Here is a table of points, one per row:
[-22 -50 -28  11   2  24   0  19 -36  -1 -38  -3  84 -39 -18 -19 -27 -26
  22 -33 -33 -14   2  -3 -20 -19  41  -6  -2 -30  28   7  15 -26 -14  37
  48   3 -50 -54  27 -41  57 -42   7  13  21  19]
[  24   50   -8  -31    6  -29  -32   -8   13  -21  -21  -32    6  -21
   20 -122   -8   15  -17   14  -16   -8  -18    1  -16  -19  -36  -15
    1  -23  -20  -21  -14  -45  -29   35    2   13  -14  -32  -18   52
  -35   -8  -20  -17    4    1]
[ 27 -25 -33  19 -12 -19 -42  37 -23  -1 -25   9 -38  18 -15   8  10  17
 -28  -4 -34 -57 -23 -26   7  -8 -15 -13 -14 -26 -31  48 -17  15 -33 -40
 -39  10 -60  44  -4 -40 -30   7  61  -6  -2   0]
[-14 -58  -6  46  -2 -17   9 -10  15 -65  -1   8 -33  49 -17  -5  -5 -48
   8 -17   7  64 -31   0 -45 -50 -19 -38 -12  24 -36  -4  25  25  -6  71
 -48 -29  18 -44  41   7 -33 -19   2  56  34 -35]
[-34 -27 -20   2  30 -18 -11 -13 -17  31  20 -34   7  20 -15 -21 -21 -27
  24 -14 -46  56 -16  -3 -23   9   3  57  24 -76  52   8  17  22  16 -10
 -43 -16 -19   4 -27 -34   0   3 -23 -27   9 -47]
[ -3  46 -16   0 -29  48 -62 -52 -19  12 -16 -19   0  16   6  -9  26   2
 -20 -57  26  16   0  45   4 -10  -2  -4   9  23   7 127 -14 -42  -5  -1
   4  -6  58   3 -31   0 -19  17   5  95 -20  17]
[ 45 -20  34  -1  18  -3  -9  -4  18 -29  -3   0 -19 -43  28 -16 -21 -30
 -24 -36  19  10 -38   7 -47   7  -8  -2  13  23  47 -17 -34 -60 -26 -34
 -14 -12 -65 -39 -37  34 -17  23  -2  -1 -18 -27]
[  6  -7  -7  -2 -12  28 127  63   4  77   5   9 -12  21   8 -12  23  63
 -17  86  27 -20  34 127   5 -15  25  -5  48 -29  10  47   1   2   5   8
   0  16  -3 -24  -8  11 -45  38   8  38  -7  25]
[ 28  94  35  10 -29   3  21 -28  -5 -27  -9  -4 -47 -24  -6  -5  45  13
  -3 -74   3   0  62  19  -5   5  15 -17  -1 -67 -12 -37   6  60  -1 -27
 -17 -46 -14 -24  -8 -17  26 -30  20   2   1   5]
[ 54  21  14  10 -21 -13 -68  81 -23  41   3  -9  45   9   9 -11  51  -2
   0  45 127   2 -29  85  -6  -7  23 -22  40  49 -23 -29  -1 127 -13  -9
  -8  29  -4  -6 -13 -38   1  -3 -17  -7 -12  13]
[ 22  32 -26 -32  24 -31  68 -37 -22   5 -21 -32  12  -2  19  17 -44 -20
  20 -51   8 -23 -16 -20 -10  19 -33 -18  22  -7 -22 -50 -12  31 -28   3
   3 -17   2   5  -9  23 -19  30  -2  81  10   1]
[-15 -42  31 -45 -61  -4  45 -27   0 -37  10   8  66  20  -9  -1   6 -13
 -46  21   5  16 -22 -42  46  15 -37 -30 -18  -4 -24  96  12 -11 -15 -35
 -32 -33  17  -7 -18  -9   6  40 -10 -58   4  21]
[ -3  -9  75 -16 -15  -9  -2  69  -1 -11  43  22   0 -23  -5   3 -22 -15
 110 -17 -51 -10  -1  -9  28  19 -21 -34 -19  16  33  25   8 -17  29 -31
 -10  16  60  33  -5  -5 -17  -2 -31  -4 -11  48]
[-12 -27 -19   0  32   4  -5 -32  32  17   9 -16  -5  -4 -11 -12  -5 127
  12 -41 -45  63   0 -23   2  -9  44  30 -10 127   5  12  11  63  -2 -13
  26  -3 -28   2  39  27  68   7  -5 -20  35  -6]
[ -2 -25  -2  33  76 -28 -32  -8 -13 -10   1  10 -40 -14  -3 -10  -2 -31
   8  85  20  18  55   8 127 -12  -1  -5  20 -27 -29  30  -3 -10   1  -2
   8  -8  -7 -15   0  80 127  52  17  35  13 -26]
[-30  -5 -28 -42  21  17 -38   8  23 -44  27  24  -4  -1  -5  81 -16 -18
 -60  -1 -41 -32 -12  29  18 -21 -39   0 -26   9 -14 -36 -10 -15  34 -40
 -24  76 -27 -18 -16 -15 -11 -12 -29  -1  11  68]
[ 49  45 -13 -11  10   7 -23 -29 -15 -22 -26 -28   4 -39  -1  34  -5  29
  -2 127  -2  41 -25   3 -37   9 -11 -12 -13 -26  35 -33  -2 -46  -1 -23
  18 -32  30  -9  15 -24 -24  11  -6  38  -4 -33]
[  5  31  -9  -3 -11  48 -33  39  44 -29  23  81  94  86   4  26  -4 -21
  28 -13 -28 -15   0  47  15  90 -17  28 -23   7  41 -20  24  -7  27  31
  -8 -20 -13  76  25 110  -6 -20   3 -23  15  -1]
[-37 -25 -15  -7  43 -14 -37  35 -14  21 -25   7 -24 -23   1   0 -14  14
 -31  -7  10  63  71 -28  50 -22  29 -18  19  32  28 -43 -13  -9   4 -31
  -7 -29  44 -24  -9  20 -44 -38  60 -34  -6 -13]
[ -2 -47  29  32 -28  12 -34 -54 -39  40 -19 -20  -2 -17  30  24  29  43
   1 -19   8 -50  51  -9 -25 -26   4  -9 -14 -59 -40 -29 -14  43  -3 -27
 -21  -4  -1  -7 -15  34 -22 -24 -21  -3 -37 -22]
[-16  76  48  43   3  -8  27 -45 -34   6 -11  13 -11   3  26  -7 -24 -29
  17 127 -24 -14  61 -33 -31   4   3   1  -9  78 -21 -16 -17  30 -21  23
   4  -9 -27  -1 -27 -40   6 -22  15  26   0 -10]
[ 23  19   5  16  22  98  32  -6  54  66  19 -14  32   4   3 -11  14 -49
  20 -34  -4  74  12 -41  23  18  37  13 -26 -14 -43 -14   8 -43   8   0
  24  70 -32  32  92 -32  -5  -2 -11 -28   2 -39]
[ 28  71  -4 -12  16 -39  -5   7 -24  27 -19  73 -20  10   3  64  -6  42
  -6 -43  46 -28 -20 -45 -18 -23  13  -6  37 -14 -11  75   5 -17 -17  38
 -49  32 -17 -33  -7 -14   4  -4 -24 -43 -13 -28]
[-38 -30 -27 -27 -58  -1 -37  24 -30  15  42  13 -37 -58  -3  29 -20  19
 -17 -11  -4  44   6  -3 -27  60  -7  15 -22 -36 -44 -28 -18 -28  31  50
  16  39   5  35 -18 -14 -16  21  27 -25  11   6]
[-16  31 -24  41 -30 -67  44  -8 -17 -31 -12 -59  26 -11  -9   7 -15 -15
 -10 -25  24 -28 -12 -10   5 -12  17 -15 -39   0  43 -36 -20 -30 -16  -8
  19  40  12  -1  -8  26 -31  42   3 -11  -4 -40]
[  1 -20  11 -18  24 -36   4  -1 -10 -28   4  18 -28  56  -1  31  30  -9
 -17 -28  -1 -19 -21 -14  -1 -20 -27  -9   0 -26 -13   5  -8  18  11 -10
 127 -21 -21 -15 -27 -13 -37 -21 -11 -24 -17 -26]
[  1 -10 -23  -5  34  -4  56  38 -32 -24 -13 -39 -20 -31   3  -1  14 -27
 -22 -23  -5 -44  10 -28 -49  17 -32  11   0  80 -25  -5 -18  15  19  -2
  -5 -18  72 -11  -5 -15  33 -58  24 -27  16 -27]
[ -8 -12   3  13   8   2  10  10  -5   8  44 -33 -39   6  -6 -14  -3 -17
  26  27  28  26 -26 -60  -8  -7  30  46  -1 -35  32  -7  15 -26  28  -3
  -7  -8  -7  60  44  22 -13 -28 -11 -10 -11 127]
[-17 -15  -9  11   2  20 -41 -39 127  56  14   2  -4 -35  -8  -9  -7 -33
  20  13 -11 -90  -3 -16 -21  30  18  39   2   6  33   8  30  52  35  17
  15  -8  18  -5  58 -14 -17  22  14 -20  26 -14]
[-21 -35  13   7 -19 -26  20 -33   4 -29 -14  12  16 -16 -22  -8  43   0
  22 -11 -18 -10 -40   6  76  -3   1  30  15  17 -42 -29  21 -62   5   2
 -26 -33  13  30 -32 -49 -25  -7 -22  -2 -34  32]
[-20 -26  16 -39 -44  53 -26   5 -10 -14   9  33 -11  83  -5 -32 -23  -6
 -17 -18 -12 -30 -13 -12 -14 -19   2   7  -2 -10  60 -71  17 -20 -24  30
 -18   7  58  45  -1 -34  48  28 -19   6 -18 -29]
There is one direction along which these points spread out most. Take the direction at right angles to it along which they spread out most. Then take the direction at right angles to both along which they spread out most. Go by this last direction. How many in every 100 of the points above lie lower along it than each point below? Round to a whole number. More than half of the points above lie lower than the first one.
[ 27 -25 -33  19 -12 -19 -42  37 -23  -1 -25   9 -38  18 -15   8  10  17
 -28  -4 -34 -57 -23 -26   7  -8 -15 -13 -14 -26 -31  48 -17  15 -33 -40
 -39  10 -60  44  -4 -40 -30   7  61  -6  -2   0] 19
[ 45 -20  34  -1  18  -3  -9  -4  18 -29  -3   0 -19 -43  28 -16 -21 -30
 -24 -36  19  10 -38   7 -47   7  -8  -2  13  23  47 -17 -34 -60 -26 -34
 -14 -12 -65 -39 -37  34 -17  23  -2  -1 -18 -27] 45
[ -2 -25  -2  33  76 -28 -32  -8 -13 -10   1  10 -40 -14  -3 -10  -2 -31
   8  85  20  18  55   8 127 -12  -1  -5  20 -27 -29  30  -3 -10   1  -2
   8  -8  -7 -15   0  80 127  52  17  35  13 -26] 94
[-21 -35  13   7 -19 -26  20 -33   4 -29 -14  12  16 -16 -22  -8  43   0
  22 -11 -18 -10 -40   6  76  -3   1  30  15  17 -42 -29  21 -62   5   2
 -26 -33  13  30 -32 -49 -25  -7 -22  -2 -34  32] 26
[-20 -26  16 -39 -44  53 -26   5 -10 -14   9  33 -11  83  -5 -32 -23  -6
 -17 -18 -12 -30 -13 -12 -14 -19   2   7  -2 -10  60 -71  17 -20 -24  30
 -18   7  58  45  -1 -34  48  28 -19   6 -18 -29] 29
[-17 -15  -9  11   2  20 -41 -39 127  56  14   2  -4 -35  -8  -9  -7 -33
  20  13 -11 -90  -3 -16 -21  30  18  39   2   6  33   8  30  52  35  17
  15  -8  18  -5  58 -14 -17  22  14 -20  26 -14] 81
[-38 -30 -27 -27 -58  -1 -37  24 -30  15  42  13 -37 -58  -3  29 -20  19
 -17 -11  -4  44   6  -3 -27  60  -7  15 -22 -36 -44 -28 -18 -28  31  50
  16  39   5  35 -18 -14 -16  21  27 -25  11   6] 39
[ 54  21  14  10 -21 -13 -68  81 -23  41   3  -9  45   9   9 -11  51  -2
   0  45 127   2 -29  85  -6  -7  23 -22  40  49 -23 -29  -1 127 -13  -9
  -8  29  -4  -6 -13 -38   1  -3 -17  -7 -12  13] 32
[ 22  32 -26 -32  24 -31  68 -37 -22   5 -21 -32  12  -2  19  17 -44 -20
  20 -51   8 -23 -16 -20 -10  19 -33 -18  22  -7 -22 -50 -12  31 -28   3
   3 -17   2   5  -9  23 -19  30  -2  81  10   1] 58
[  1 -20  11 -18  24 -36   4  -1 -10 -28   4  18 -28  56  -1  31  30  -9
 -17 -28  -1 -19 -21 -14  -1 -20 -27  -9   0 -26 -13   5  -8  18  11 -10
 127 -21 -21 -15 -27 -13 -37 -21 -11 -24 -17 -26] 35
[ -3  -9  75 -16 -15  -9  -2  69  -1 -11  43  22   0 -23  -5   3 -22 -15
 110 -17 -51 -10  -1  -9  28  19 -21 -34 -19  16  33  25   8 -17  29 -31
 -10  16  60  33  -5  -5 -17  -2 -31  -4 -11  48] 16
